In the data rows, the value 128 means zero.
Here are some numbered points:
[176 201 126 180 166 135 150  10  36  88 158 117 203 149 162 126 165 153
  82  59 123  87 126 152  64 143 150  46 104 126 145 162   0 109  50  43
  63 196 186  40 198 150 182 146 149 125  99  83 148 255 105 173 102  65
 143  72 116  61 154  85  91 186 149 113] 0
[ 83  53  64 127 129 140  75   8 159 128  89 169 127  59 173 135 107  35
 168 131 103  94  53  65 170  63  92  36 118 132 166 114  97  79 133 112
  94 117  91  73  72 176  18 139  29  89  83  87  79 134  88 136  49  73
 220 135 131 117  43 132 113  64  96 156] 1
[ 98 102 169  91 128  90 125  36  94 189  88 121 120 184 190 115 167 109
 126 152 144 168 132 101  94 124 148 136 111 145 135 166 121 134 160 135
 107 109  99  89 166 189 132 125 120 164 115 149 161  57  16 130 154 120
  81  11 166 149 213 112 176 142  76 146] 2
[119 128 131 119 148 152 160 138  77 111 125 104 157  52 144 133  76 104
 144 157  41 104 199 111 136  11 112 135 157  58 216 135 152  79 110 132
 125 209 196  71  79 113  76 183  99 122 122 128  35 119 112 200 145  90
 132 168 181 109 124 128  82  55 115 151] 3
[165  83  77 140 128  90 124  72 171 122 139  93 179 102 142 150  98 140
 161 139 117 148 108 148 129 106 134 119 129  99  83  53 107  90 130 168
 120  99 117  97 128  49  84 127  47 145  83 119 107 108 105 191 122 140
 194 139 151 105 118 109  65 166 187 172] 4
[102 168 132 126 128 155 140 255 201  81 125 139 141 137 148 139 137 142
  81 164 140 146 108  86  98 129 138  91 111 154 173 188 158 157 175 106
 208 137 142 152 120 121  89 124 112 106 118  87 112  79 200  97 165 162
 103 104  88  63 142 176  85  80  47  82] 5
[ 92 187 140 129  68 195 158 176 117 121 106 113 110 108 123  66 143 115
 100  99  65 133  92  93  73 165 110  76 158 190 123 164 117 139 170  84
 133 139 118  89 131 153 161 138  95 124 108 104 139 202 142 115  73  82
 102 128 146  82 127 164 142 123 135 135] 6
[136 140 162 158  41 121 125  36  46 121 160 122 112 153 136  88 100  92
  97 128 122 248 195 112 163 122 149 144 161 144 127 102 125 103 123 184
  99  92 134 118 144  92 158 137 171 166 120 145 127  86 189 116 119 162
  61 157 202 131 141 174  96 125 102 209] 7
[ 17 167  56 130 156 113  92 179 115 107  39 116  90  63 189 131 117  85
 110  64 190 202  71 135 178 122 158  96 149 107 149 253 137  93 116 136
 130 160 148  77 143 130  86  59  39 253 166 133 233 160 145 255  28 225
  68 128 143 109 162 197 132  32 142 178] 8
[ 78 166 102  83 127 113  88  35 147 126  98 172 126 172 127 200 128 134
  87  86 157 142 155 149  95 155 113 131 117 143 147  99 117  69  53 154
 101 117 144 127 100 140  96 205 138 187 175 117  98  83 140  98 186 149
 186 114 143 164 134 168  99  82 173 106] 9
[ 78 166 154  85 102 152  94 205 121  70 110 164 106  65 121 148 124 158
 158  95 133 149  82 104 132 121  88 171 149 169 130 104 159 121  33 136
 134  68 131 143 111 165 159 159 158  95 138 153  87 185 114  72 158 154
 159 157 132 111 142 123 110  71 117 111] 10
[102 142 154 100 114 180 186 144 162 223 165 122 111 114 127 161 123 136
 111 171  44  97  81 225 154 100  48 163 119 131 194 161  82 151 120 163
 134 194 150 167 179 151 144  98 129 111 228 139 132 203 182 134  98 128
 153  99  92 140 121  81 118  79 174 127] 11
[153  69 104 111 111 139 107  29  96 108 115 157 137 160 139 101 108 250
 175 106 123 154 128 161 161 144 119 176 144  14  70 146 105 134 136 107
  79  96  39 172 203 101 183 140 104 155 107 145 191 126 177 117 138 109
 107 128 124 142 130 136 196 108 172 129] 12
[ 96 108 100 119 124 126  73 124 138 105 102  77  82 112  77 119 141  97
 126  85 125 168 122 139 135  74 129 161 165 185 128 141 141 153  45 103
 112  68 144 153 125 157 184 160 146 131 104 141  90 170 112 109 167 120
 134 132 138 198 144  51 131 144 194 114] 13
[ 72 188 165 107 133 137 120 202 174  98  93 212 121  92 166 137  88 151
 166 162 130  70  54  60 108 115  75 135  80 173 138 149 151 107 116 141
 122 146 173 114  90 182  84 149  98  88 110 137 138 145  91  75 185 129
 170  53  78 112 104 129  52  86 169 110] 14
[133 132 184  85 114 153 106 142 146 123  94  92 128 192 197 153 115 203
 140 159 114 144 176 110 173 153 118 102 105 106 125 148  98 144 108 144
  53 138 124 145 122  54 110  84 138 143 145 106 136 103 116 154 105 108
  79 180 116 106 174 205 197 116 106 140] 15
[212 164 137 149  95 145 125   0 143 112 157 145  98 140 187 146 147 121
 168  94 162 112 128 119 100 174 102 145 155 139 143 126  74 140  97 148
 124 122 143 128 122 162  60 131 128 141 167  96 153 133 124 135 125 120
 183 151 128  83 119 165  43  88  79 186] 16
[107 182 118 182 109 163  56   0 128  80 126 132  83 163 115 161 125 139
  87  89 104 163 102 162 179  97 167 128  46  80 125 152 136 166  87  89
  96  34 148 150  51 170 139 125 187 121 122 119 171 170 224 101 173 134
 101 181 119 126 115 114  84  86 167 121] 17
[ 72 107 124 135 117 162 113  82 119  95 127 115  86 156 120  75 128 120
  39 163 109  98 116 172 145  91 131  92 115 111 195 156 112 126 175  54
 135 172 140 137 101 131 179 116 160 116 167  58  92 128 165 113  92 147
  82 143 149 108  93 132 173  98 150 106] 18
[ 93 158 103 126 126 126 144   0 106 100 140 136 114 108 114 137 132 109
 157 102  51 136 112 182 175 118 144 153 123  93 115 102 159 150 126 143
 150  66 149 123  88 133 218 120 151 103 162 112  92 160 192 145 154 180
 123 153 140 154  69 114 104  84 134 158] 19
[126 128 107 132  82  96 139   0  98 123 157 161 121 117 162 171  71  48
 205 129 113 140 112 189 193 140 178  99  65 170 121  93  74  81 122 125
  80 128 185 123 141 165 149  79 152 114 159 113  90  74 110  97 112 183
 147 142 130 141 135 122 102  85 121 131] 20
[ 96 184 215  43 104 116 131  20 169  94 123 178  95 175 156 142 125 173
 133 139 151 166 127 147 113 128 121 125 220 105 107  57 154 108 100 136
 147 103  78 103 158 120 132 184 116  56 116 199 136 135 122 145 136 204
 151 114 129 127 139 179 158  75 123  62] 21
[148 121 107 114 133 123 155 217 156 101 106 139 176  81  96 204 104 202
 158 134 100 108 123 156 147 165 154 116 174 107  64  94 114  99 132 105
 195 135  94 117 145 100  97 134  94 128 137  69 157  89 122 159 134 142
 161 189 115 110 143 116 146 125 148  58] 22
[165  95 126 115 110 145 183 137 155 215 157  76 139 123 110 161 140 185
 210 144  72 135  48 208 112 152  82 214 108 128  61 135  92 209 139 146
 217 126 124 165 183 145 105  80  95 140 188 190 196 125 144 169 102 117
 197 149  93 125 161  33 150 105  79 120] 23
[137 120 131 129 106 188 177   0 180 106 102 125 156 135 151 178  69 149
 125 218  58 172 113 153 179  93 204 104  81  59 138 161 109  98 198  69
 100 114 148 107 148  98 179  94 143 148  98 123  86 162 124 187 156 135
 146 146 151 177 218  95  71  70 213 147] 24
[163  98 131 151 157 121 134 133  67 166 191 184  53 126 113  75 105  89
 127 160 176 100 121 117  51 152 180 108 176 134 159 143  82 109 125 108
 165 132  96  64 133 235  72 136 193 159 209 101 217 143  67 125 161 124
 159  95 151 166 153 117 153 148 149 145] 25
[ 86  96  37 172 169  77 165 238 164 135 149 120 139 105  78 158 122  76
 230  40 132 127 172 147 109  56 115 202 120  84 143 212 178  70 112 195
  30 199 118 158 178  74 125 135 123 128  63 158  95 133 163 100 208 110
  51   0  70 215  70 190 135 146 216 138] 26
[155  95 153 225 165 124 101  62  88  63 159 140  89 217  66 124  50 159
 138 141 138 211  87  78  95  57 158 117 183 141 155  85 148 121 146 158
 165 138 148 121 132  92 155 137 104  79  17 161  76 157 157 102  97  87
  19 127 136 134 135 126 121 212 204 147] 27
[ 78  96 125  65 147 150 119 255 174 110  98 194 134 108 177 158  88 141
 127 149 130  65  83  86 157 131 118 123  79 158  94 118 140 179 147  82
 194 158 170 151 135 171 114 134  75  75  92 100  99  65 111  67 182 134
 174 107  90 116 104  57  93  91 101  79] 28
[167 142 138 130 152 160 132 154 181  97 183 171 205 111  76 141 123 126
 112  94 165 141  67 103 123 145  85 114  77  63 134  93  96  42 155 120
 133  79  15 182  85 135  97 181 131 117 105 140 139 116 182  78 115 125
 226 136 152 143 112 203 155  82  82 115] 29
[128 125 108 106 141 153  55 144 144 129 151 137  92  94 114 100 123  54
 176 112 146 122 106 138 178 123 175 138 115 103 141 107 111 122  91  94
 109  46 118 120  85 166 153  66 180  95 137 150 117 129 152 109 129 198
 138 148 164 150 124 133 174  94  67 120] 30
[128 187 114 185 212 124  59  92 114 151  35  63 111 139 124 169 175  80
 137  70 115 126 104 104  98  73 122 148 148  86 176 227  86 124  91 157
 193 106 132  48  73 150  32 116  80 143 137 153 181 162 160 210  83  91
 131  60 142 105 125 148 163 160  30 161] 31
[123 124 149 100 117 134 171   9 106  58  97 103 122 168 173 168 120 201
 169 121  77 184  95 184 137 119  97 255 134  73 151 138 224 152 166 200
 202 119 160 157 109  57 143 146  90 137 131 230 108  72 147 155 103 139
 158 126 128  90 115  95 130 148  68 165] 32
[104  93 177 103 112 146 111 215  42 131 171 159 115 131 176  65 132 172
 158 163 108  74  98 162 155 125 105 128 117 105 111 112 105 207  74 111
 137 123 135 109 137 162 168  79 163  49 151 154 143 157 103 140 147 140
 125  97  91  97  79  73 160 114  66 133] 33
[173  94 100 118 144 199 138 221 141 161  83 114 132 196 149 103  77 180
  75  51  89  32 158  48 114 255 108 153  79 133 133  85 109 206 146 118
 113  81 154 185  59  67  79 129 109 156  88 105 139 137 232  43 113  25
 162 127 145  20 103 115  93 255 250 123] 34
[167 133 103 101 153 124 132 206 126 208 168 165 115 117 133  86 104 192
 120 125 137 176 104 103  85 124 171  82  86 156  73 102  88 133  97 168
 103  89  98 106 162 129 102 177  92 246 110 109 175 131 100 143 155 128
 110 170 126 141 202 135  52  98 243 178] 35
[112  87 104 101 127 139 118 144 128 117 137 145 104 193 169 100 129 109
 131 141 145 123 154  75 105  87 107 131 201  96 152 116 128 145 113 132
 201 130 106  98 102  92  89 195  67  59 118 110  59  82 128 185 181 134
 152  70 137 154  95 151 171  93  70 141] 36
[ 81  95  90 147  91 167 140 150  59  90 129 144 153 122 153 128  97 148
 130 180  72 135 155 113 172 145 142 101 144 129  90 141 132 163 111 109
 106 109 140  98 117  91 186 149 135 137 138  53  74 123 115 148 181 103
 120 142 107 205 106 130 167  76 145 172] 37
[ 85 132 105 119 139  65 101 144 119 224  93 127 154 185 105 176 167  81
 112 144 147 105 126 179 137 130 132 111  84 148 133  61 110 154 111 194
 193 156 195 118 152 131 156  84  96  87 105 178  82 173 132 145 150 204
  94  85  63  96  86  84  53 131  94 108] 38
[ 85 166 207  97 156 152 124 255  91 197 106 129 209  58  91 118 111 159
  82 214 116 175 145 159 212 105 131 114 196 123 162  79 128  74 129 169
 119 130  88  77 200  79 191 130 124 147 113 190  74 216 132 154  61 179
  74 206 137 120 172 113 133 106  90 107] 39
[166 182  95 135 184 172 118 145 113 121  66 118 138 140 128 110 160 104
 122 148  69  81 111  81 150  97 178 140  90 118  70 188 111 170 139 103
 166 110 178  76  34  89 141 121 108 131 157  21  98  98 123 219 124 128
 105 145 145 180 128 151 208 106  93 170] 40
[191 185  89 177  87 134 209  42 212 130 140 149 139 209 144 202  91   1
 216 132  90  92 230 113 123 134 234  42  71  63  66 217 118 119 146  49
  65 164 142  39 155 167  84  59 167 101  69 163 160 131 117 175 194 127
 162  88  63 207 164 187  86 176 168  60] 41
[139 136 102 120  83  95 142 251  99 171 160 172 146  84 140  88 120 111
 125 164 180 104 141  80  85 200 151 140 168 147  46  93 140 126 184 135
 228 114  96 112 147 139 112 119 126 133 156  69 183  63  99 150 203 197
 164  76 193 136 122 124 118 109 108 168] 42
[160 133 177  92 148 176  95  77 185 137 151 139 127 133 218  91 122 193
  94 202 145 126 119 106 193  56 131  73  85 134 151  96 111 142 189 115
  40 139 130 154 135 123 134  90 113 120  45 144 130 124 163  98  82 135
  74 158 141  53 155 123  33  73 131 123] 43
[ 20 135 120 115 128  94 106 163 111 178  81 139 144 155  82 166 119 214
 113 177  60 162 118 187 108 128 144  50  92  85 113  81 121 132 122 141
 149 151 123 128 122 119 152 151 110 137 142  94 131 163  85 147 162 148
  39 121  91 149 154 156 165 101 190  78] 44
[ 89 151 128 108 104 157 191 157 177 176 141  99 105 184 149  69 181 157
  78 131  78 143 150 123  71 144 103  81 129 130 130 158 118 186 179 125
 164 143 101 155 132 118  98 163  87 146 162  86 196 103 152 142 128  94
  81 111 122 111 111 186 160 104 135 113] 45
[169 166 180 142 164 121 175 255 136 146 156  58 238  77  37 151 148 104
  86 169  75 126  92 163 144  84 151 114  75 170 155 103 143  72 142 156
 114  86 106 114  75  90 156 125 164 168 171 150  82 145 122 163  53 101
 157 120 161 126 181  85 181 255 119 117] 46
[105 176 170 102  66 174 140 255 106 201 132 112 175 159 160 119 126 117
 177 152  54  92  99 137 152 174  59 123  27 156 117 118  93 190 105 151
 149 141 171 127 114 134 126  75 111  57 158 141 122 152 166 105 114 125
 110  97  77  45  75 150 150 104  13 135] 47
[181 100  97 155 111 124  95   0 134 168  87  68 131 186 146 132 167  60
 121  99 154 121 134  80 109 255 138 104 129 192 146 114  81 133 170  69
 110 110 149 129 133 120 147  64 133  86  98  85  85 136  76  97 101  98
 140 105 157 146 149 156 155 202 117 129] 48
[ 51 110 106  66 108 113 114 153 184 127 118 112  89 149 131 150 130 161
 114 140 100 131 129 169  89 116 122  99 100 107 178  87 155 143  58 157
 104  83 118 143  82 140  79 181 128 156 155 145 114 154  78 117 181 126
 183 141  88 105 133 126 104 109 184  81] 49
[197 132  95 152 110 167 118 141 175 110 120  77 118 101  76 110 121  62
  91 103 135  66 213  77 105 140 107 123 167 101 164 114  91  76  88  73
 115 211 184 120  95  87  85 159 147  67 129  58  64 153 144 157 165  89
 159 178 188 127 100 130  93 137 216 119] 50
[ 96  66 105  90 132 137  43 255 100  79 121 154 107 152 138  85 148 152
 130 121 204  75 156 103 189 125 106  80 134 147  95 100 119 186  46  89
  93 153 151 119 145 108 153 118 105 100 116 111  94 138 155  97 103 140
 108 226  82  69  63 127 149  88  93 108] 51
[160 196  92 166 162 151  92 255 124 122 167 116 133  94 124 108 133 137
  82 107 165 199 115  85 136  83 175 115 176 177  65 157  91 139  53 128
 145  71 107  89 183  95 136 154 122 183 138  71 172 177 153 198 143 140
  96 131 152 201 170 112 156 132 166 197] 52
[119 100  95 158 125 121 111 153 119 160 125 114 140 155 168 139 119 153
 160  93 148 116 144 165 135 142 125 119 141  44 123 143  46 147  72 126
 123 135 114 116 180 105  79  68 125  98 138 138 192 180 176 183 125 125
 140  60 102  46  96 113 117 153 121 111] 53
[156 103 128 186 117 148 146 169 111 152 126 134 212 152  91 141 110 142
 170 176  96 154  89  74  77 179 104 106  72 178 125 134  71 116 175 150
 146 155 121 127 148 108 149 145 101 125 108  71  86 130 110  86 153  64
  96  90 111 166 140 150 125 122 130 155] 54
[209 187 167  78  90 174 180   0 141  66 178 154 197 139 192  77 218 235
 132 198  71 102  96 166  56  12 113 180  84 161 101 189  95 189 116  94
 137 124 111  69 196 116 198 255  69 170 121 114 102 101 121  84 209  60
 154  99 123  79 169  61  81  95  68 125] 55
[134  75 140 135 138  69 132 237  58 120 106  60 143  96 166 168 104 199
 136  80 150 164 165 119 165 171 153 180 176 135  49 100 185 203 104 157
 161 105 157 169 128 100 121  88 146 120  94 154 159 109  93 170 150 118
 112 127 155 104 153  64 127 168 104 174] 56
[124  77  83 142  12 142 185 177 103 130 167  90 114  57 107  38 109  88
 252  99 108 132 182 123  93 194 120 176 205 138 143 207 178 112 109 137
  28 136 106  99 176 139 134 108 150 175  99 205 142 177  92 108 180  96
 102 132 115 148 118 200  92 127 184 159] 57
[103 142 158 123  82 128 130   4 178 105 109 183  88 255 122 134  80  77
 151 164 120 192  85 114  92 109 142  61 131 208 120 104 108 115 172 134
 165 175 150 101 157  99 111 147  21  96 110 184 116 106 133 110  54 149
 106  99  84 137 111 156 170 194 156  91] 58
[ 97 187 162 147 102 133 143 184 156  99  91 136 138 161 152 192  96 197
 128 131  54 173 176 126 187 131 142 108 133 113  69 130 147 164 137 155
 127  84 109 155 115  88 160 121 157  92 127  70 147  67 220 107 158 159
  78 112 105 106 152 195 157  96 103 102] 59
[ 57  84 109 155 128 114 161  13  92 161 139 154 129 173 150 162  94  83
  99 108  89 176  72 124 149 148 146  24  65  49 161 116 152 157 144 146
  85  29  95  96  66 201  88 114 137 146  89 175 173 229 111 157  88  87
 196 144  92 156 128 102 114  74 128 164] 60
[ 68 190  93 156 113 207 142 190 183  62  94  95  74  75 102 127  96 101
  85  95 143 177  64 154 107 196 129 155 139 155 214 235 137 124 171  54
 203 137 175 156 149 159 172  81 152 156 174  99 112 164 215  85 123 210
  85 130 163  88 177 174  75  95 145  99] 61
[ 99 151 110  84 188  75 209 132  89  78 140 184  92  51 109 128 123  82
  97   0 132  84 106  97 140 155  69 135 145 107  64  55 173  87 169 106
 169 197 220 199 105 181 207 192 132  24 116 104 101 132  92 150  91 139
 176 131 222 183  79  89 100  67 172 143] 62
[128 152 188 103  32 132 102 168 171  87 142  67 145  85 184 105 130 135
 123 124 134 135 103 162 164  80  35 146  69 185 141 114 126 112  81 127
  79 158 131 173 141 125 118  97 138  54 161 152 175 127 157 107 115 133
 173  55 148  25  98 101 140 165 100 113] 63
[ 72 198 176  88 121 109 105 197 134  99 139 127 109 162  93 129 148 141
  79 111 147 164 167 173 130 176 135 128 117 155 121 102 197 145  92 127
  77  63 132 161  91 142 175 162 191 143 172 152 140 135 150  83 114 169
 119 177  98 131 143 155 142 158 123  80] 64
[142 104  89 137  95 102 165  87 121 120 181 163 230 150 228 131 148 122
  84 114 185 145 166 126 164 156 109  79  78  85 133 128 122  92 179 137
  67 119  95 124 207  76 112 134  96 175  87 134 149 109 167 168 103 138
 224  81 126  95 101 176  72 110  78 163] 65
[122 145 110 142  95 119  41  61 130 134 133  93 146 173 143 107 144 113
 134 193 147  86 152 154 165 108 137  85 123  81 152  74 124 146  38 135
 122 129 118  67  63  74  96  77 125 101 141 141 123 172 125 196 130 170
 163 128  64  98  65 143 141 134 105 119] 66
Which five points above are nearest to each new point? Their numbers follow each, smallest number first.
[100 148 107 132 129  73 155 162 170  64  79  99 128 112 179 202 164 150
 109  49 178 139 151 147 136 187 204  83 181 201  40 134 164 196 134  56
 159  98 140 105 200 140 182  69 129 112  46  82 148 127 108 123 157 192
 109  66 115  76 182  78  78 197 132  55] 13 22 53 56 59
[130 138 134  85 203 154 160 114 122 175 168 217  64 236 164  91 124  60
  43 122 152 129 118 108 124  90 158  93 155  77 162 139 112 157 188 103
 211 113 110  83 116 172 105 162  98 122 142 161 119  95 201 157  73 195
 168 163 135 148 158 137 141 108  23  91] 5 18 30 36 45
[101 135 169 142 202 107 162 255 143 151 170 165 111  69 163 200  82 129
  70 128 165 164 139 117 168  52 116 116 167 230 161 154 151 112 124 168
 133 187 118 164 175 170  43 126 138 153 154  68 182  58 167  90 138 116
 110  77 119 123 171 113 115 128 104 153] 5 14 28 52 59
[181 131 143 136 151 121 132  54 162 102 176 114 114 123 178 167 115 167
 194 132 150 122 147  91 131 189 138 109 135 124 148 103 111 163 113 135
 134 115 150 140 113  98 109  47 174  29 100  82  67 148 111 136 182 134
 124 109 119 139 158 151  87  79  99 157] 15 16 20 30 48
[180 142 180 119 151 122 179   0 171 111 182 102 114 142 156  91 136 168
 106 158 119 158 122 155 114  91 169 119  80 120 192 117 153 123 174 152
  52  89 100 152  87 102 154 103 148 180  97 165 111 140  98 115 116 126
  90 165 138 108 187 159  69 127 140 158] 7 15 16 24 43
[100 156 139 109 146 124 143 121  54 155 204 153  84 122  95  57 140 100
 108  31  85 100 106 193 104  72  90 119  42  96 133 108  35 107  84 121
  84 184 171 173 152 190 180 169 163  94 179 128 178 148 172 101  99  98
  50  92 174 104  77 124 141  89 147 142] 6 11 18 19 33
[136  74 105 121 193 133 109 238 116  65  43 164 171  51 106 183  84 225
 229 110 145  96  56 107 140 168 136 141 157 100  81 142 132  89 133 106
 166 151 127 109  92 123  81  81  73 161 136 105 169 125 108 154  50 121
 169 157  96  72 130 125 195 146 147  75] 4 22 28 53 56
[124 117  98 145 121 107 129  98 122 132 112 154 119 125 177 162 119  86
 165 167  80 111 127 150 191 100 160  73 103 223  81 116  92 142 135 135
  92 150 169  95 150 103 154  81 103 150 138  55  92  90 123 131 111 140
 113 134  90 153  88  78 109 141 142 146] 4 19 20 37 54
[136  69 126  58 117 118 104  92 164 171 116 144 105 132 187 115 146  89
  95 103 181 126 179 130 170  77  76 187 127 110 158 152 150 135 104 144
  62 120 104 163 167 142 115 171 126 197 149 167 112  56 136 120 155 126
 184 107 141 171 103  95 149 100 133 159] 2 9 13 36 49
[166  80 128  94 186  79 142   0 190 224 121 105  88 110 129 186 119 104
 130 182 128 138 133 169 165 111 118 137 176 156 139  87 118  91 171 145
  94 143  79 172 167 130 121  90 139 153 138 112 152  96  54 146 101 127
 176 102 164 248 144  61 146 139 237 134] 2 4 13 20 24
[ 83  77  66 117 119  76 164 140 159 149 139 135 106  98 163 147 164 104
 119  85  98 118 104 135 163 115 108  77 159 218  74 104 163 197 155 163
 122  72  63 143 123 129 129 129  79 115  60  82 119 129 120 107 112 120
 185  88 121 130  80  92  82 142 164 152] 4 6 13 37 49
[125  73 135 171 184 119  79 153 133 130 134 123 147 151 169 131 121 173
  78 118 224 167  99 104 150  83 109 105  73 128 136 150 151 143 167 122
  98 155 130 200 188 133 132  93 107 131  27 162 154 144 125  75 108 107
  91  90  83 118 127  70  96 137 149 143] 27 43 53 54 65
[ 85  99  97 114 172  67 139  87 126 172 143  81 100 111  79 215  93 102
 126 100  55 209 103 234 141  88 174  82  66 218 121  96  64 116 114 156
  97 118 174 156 142 170 117 127 101 150 142  53  98  61  90 126 112 115
  91 135 149 148 214  74 117 126 161 124] 4 13 20 44 49
[161 165  94 154 109 117 117   5 202 135 170 100 137 128  66  57 189 160
 193 120 121 108  44 203  41 115 101 134 137 131 122  69  64 130 101 169
 177 118  64  97 110  69 139 105  97  84 151 146 145 194 149 164 110 160
 126  80  99  82  55 184  95 151 134 101] 4 16 19 53 66
[182 146 168 139 209 126 180 169 135 118 155 131 101 117  59 122 153 133
 233  74  97  72 143 104  97  16 182 190 110  94  55 198 202 211  97 103
 135 120 152 141 101 231 127 138 155 113  47 223 142 124  89 100 173  57
 108 193  61 166 135  85 131 145  69  94] 10 13 30 33 56
[ 97  95  77 136  68 156 100   0 136  67  50  84 115  95 121  49 133 118
 162 179 143 123  56 157 108 152 160 171 154 109 188 161 150  86 181  59
 136 142 154  86 126 108 204  96  88 170 136 159  77 176  92 113  73 172
 101 136 160  82 155 118  86 153 183 114] 6 18 19 24 48
[223 123 156 160  96 150  42  96 173  51 165  92 147 163  90 132  59 119
 154 131 174 172 117 114 119  44 147 150 125 128 113  90  53  56  45  69
 110 158 140 117 156  99  82 140 128 120 111 168 124 103 137 128 135 113
 142 172 157 112 183  99 141 192 193 116] 4 13 27 30 50
[ 93 156 150 175  68 163 123  58 110 146  39 124 142 153 113 195 170 142
  78  92 102 157 173  63  79 192  26 153 206 123 135 185 177 150 164 124
 175 146 105 122 202 148 140 177 120 116  81 167 128 248 149 116 132  72
 166 112  88 151  74 116 121 113 131 139] 6 13 16 45 54
[133 185 129 126 164  89  73  80 109 168  10 109 205  55  92 148 227 163
  80 119 198  93 229 125 116 171 107 204  59 100 154 212 162  51 143 135
  91 175 123 143 141 150 133 167 184 255 170 112 134 112 118  81 209 142
  74 152 140 107 142 194  89  89  93 112] 2 9 15 16 64
[ 94 106  90 166  98 195 182 232 107 104 129  82 109  76  95 138 116 172
  84 154  55 149  99 135  93 131 126 117 182 132 170 178 185 166 157 116
 206 107 134 112  87 145 100 161 133 138 146  84 126 179 141 149 125  79
 134 177 148  84 146  93  90 119 127 133] 5 6 22 37 45
[126 183 105 103 102 158 126  34 218 184  65 140 143 115 150 133 140  90
 114 142  90 199  74 100 209  82 129 124  67 128  21 174 107  95 206 112
 112  54  72 132 165 118 164  92  74 149  79 186 205 122 189 171  80 168
 127  92 163 181 135 133 146 106 159 145] 4 12 19 24 43
[151 175 150 215 183  67 102   0 137 165 135 184 101 118  83 198 217 202
 178 182 100 143 120  95 104  93 129  92 139 224 106 100 174 173 136 249
  97 105 100 125  57 165  88 115 106 152  69 111 145 177  89  98  96 112
  49 208  18 176  83 174  37  67  97 193] 16 19 43 54 60
[131  99 117 110  70  64 108  71 185 138 170 102 121 101  94 132 202 101
 147  95 161 173 166 184 109  79  78 104 163 212 139 104 109 107  73 141
  48 139  43 174 235 149 125 165 128 121 106 136 108  91  66  80 141 108
 143 108  98 156 121 127 165 111  69  88] 2 9 13 49 63
[150 168 218 122 146 152 169 193  87 106 131 211 152 100 185 157  31 155
 156 147 108 102  89  49 126 175  85 110 101 138 105 103 107  96 154 139
 128 178 180 121 113 183 100 103 142  94 126 123 138 106  84 105 116  97
 145  67 151 114 160 118 135 120 136 142] 6 14 28 33 54
[ 94  96 131 169 131 103 131 116 143  93 139 134 154  59  80 141 162 152
  93 179 141  91 117 189 149 125  93 144 197 120 133 139 163  66 165 108
 130 154  19 160 148 130 194 133 176  94 166  89 154 125 110 132 146 152
 135  72 133 218  64 126 239 150 137  75] 12 13 18 22 37
[217 123 166  72 175 164  77  97 213 158  96  69  61 150 162  87 200 110
  91  96 158  68 167 101 192 105 111 155 169 118 153 132 101 134 145  88
  75  72  45 166 102 111 148 124 156  55 108  93  98  78 161 124 123 122
 126  90 196 136 104 162 226 156  86 102] 15 18 30 36 48
[149  44  56 210 110 144 120 200  85 146 140 132 180 187  76 178  94 116
  77 184 124 107 179 148 136 123 149  92  99  98 112 142 109 155 167 116
 166 197 142 164 156 107  50 143 104 196 174  57 168  60 181 110 119  64
 146 224  91 129  96  72 154 188 168 125] 18 22 37 45 54
[122 142 138 121 255  90 198 204 198   4 185 151  54 152 132  85 118 146
 152  99 222  75  47 160  95 131 189 134 168 194 187 149 200 135 126 173
 102 161 157 140  96  54 152  78 115 223 163 151 111 120 169 138  25 197
  98 137  43 113 131 226 151 234 182  82] 5 15 18 61 64
[122 119 140  30 192 120 164 229 124  94 121 185  83 134 213  67 131 185
 188  42 157  70  69 111 160 205  88 162 119 203 124 147 144 174  39 182
  16 122 166 162  80  63 117  80 110 245 233 131 162 136 110 192   0 126
 197 199  69 156  97 192 188 131 186 212] 10 15 35 51 64
[116  95 101 111 130 154 184 107 149 122 115  99 100 134 128 162 134 155
 111  76 122 154  90 125  50 195  88 116 138 118 137 181 135 190 130  90
 152 156 163 188 134 159 102 130 134 143 149  91 136 141  76 157 136  75
 148 158 115 175 179 131 141  77 161 113] 6 13 45 49 54
[142 166 176 132  87  95 155 110 122  60 127 144 149 132 152 211 152 121
 124  72 168 141 233  95 141 155  97 104 173 150  59  90 186 132 134 113
 128 188 185 164 176 136 141 153 149  38  21 158  55 121 128  80 171 146
 136 210 110 114 128 122  31  71  74  94] 10 16 21 59 64
[104 100  99 208 133 121 146  94  42  97 105 156 189 108 146 190  95 166
  68  83 164 153 144  95 118 146 106 174 155  70 103 156 159 109 192 165
 165 123 115 145 133 154 101 183 111 164 121  79 192  97 197  96 153  85
 151  68 147  89 103 107  89 136 106 153] 16 53 54 56 65
[110  80 110 132 159 134 149  43 119 129 110 126 144 168 140 177 122 137
 146 147 122 150 128 163 104 126 127  75 119 162 185 126  79 149 168 138
 129 158 134 119 149 117 127 126  90 133 104  87  41  89 127  93  79  88
 104 127  92 101 143 153 123 124  59 104] 18 20 48 54 58
[147 186 143 101 109 141  84 223  81 198 105 130 128 184 119 130  24  25
  72  71 155 228 155 108 159 165 125 168  72 155  86  48  39  52 145 163
 163  98 178 133 160 112 123 155 119 129 141 171 118  73 220 108 115 176
 110  52 229  80 169 120 128 210 158 171] 7 30 38 42 64
[111  65 118 120  94 125 121 102  95 101 127 152 142  70 126  83 132  83
 129 176 180 118  83 130  99 173 155 177 185 137 194 109 164  80 202  85
 188  92  72 118 152 168 157 150 127 150 136 152  91  79 114  46 114 171
 146 123 185  94 151 113 124 143  53  99] 10 18 25 30 42
[ 52  95  56 111 119  87 102  49 209 177  91  80  85 120 125 110 175 107
  70 130 119  62 173 225 128  96 106 100  43  48 178 127 127 166 117 107
 105 157 123 174  69 165  89 128 129 100 136 123 153 134 147 139 173 138
 145 137 109  67  62 117  87  86 138  68] 17 18 49 53 66
[226 107 161 116 167 200 128 255 185 166 209 114 159 114 104  89 136 183
 139 198 173 127 130 105 154  80  92 166  86 122 124 143  96 137 115 109
 145 146 113 191 164  89 104  97 124 138 164 134 109  69 148 140 118 153
 122 242 122 166 169 130 158  34  74 169] 5 15 22 30 51
[ 74  45  96 112  61 107  83  78   0  87 140 179 117 164 203  49 135 158
 125 142 147  90 175 131 177 160 164 126 137  79  85  97 169 198 105 125
  70  66 125 103 112  89 214 139 143 128 113  66 147 116 106 111 207 150
  96  86 152 124  65 120 134  91 143 194] 7 12 19 33 37
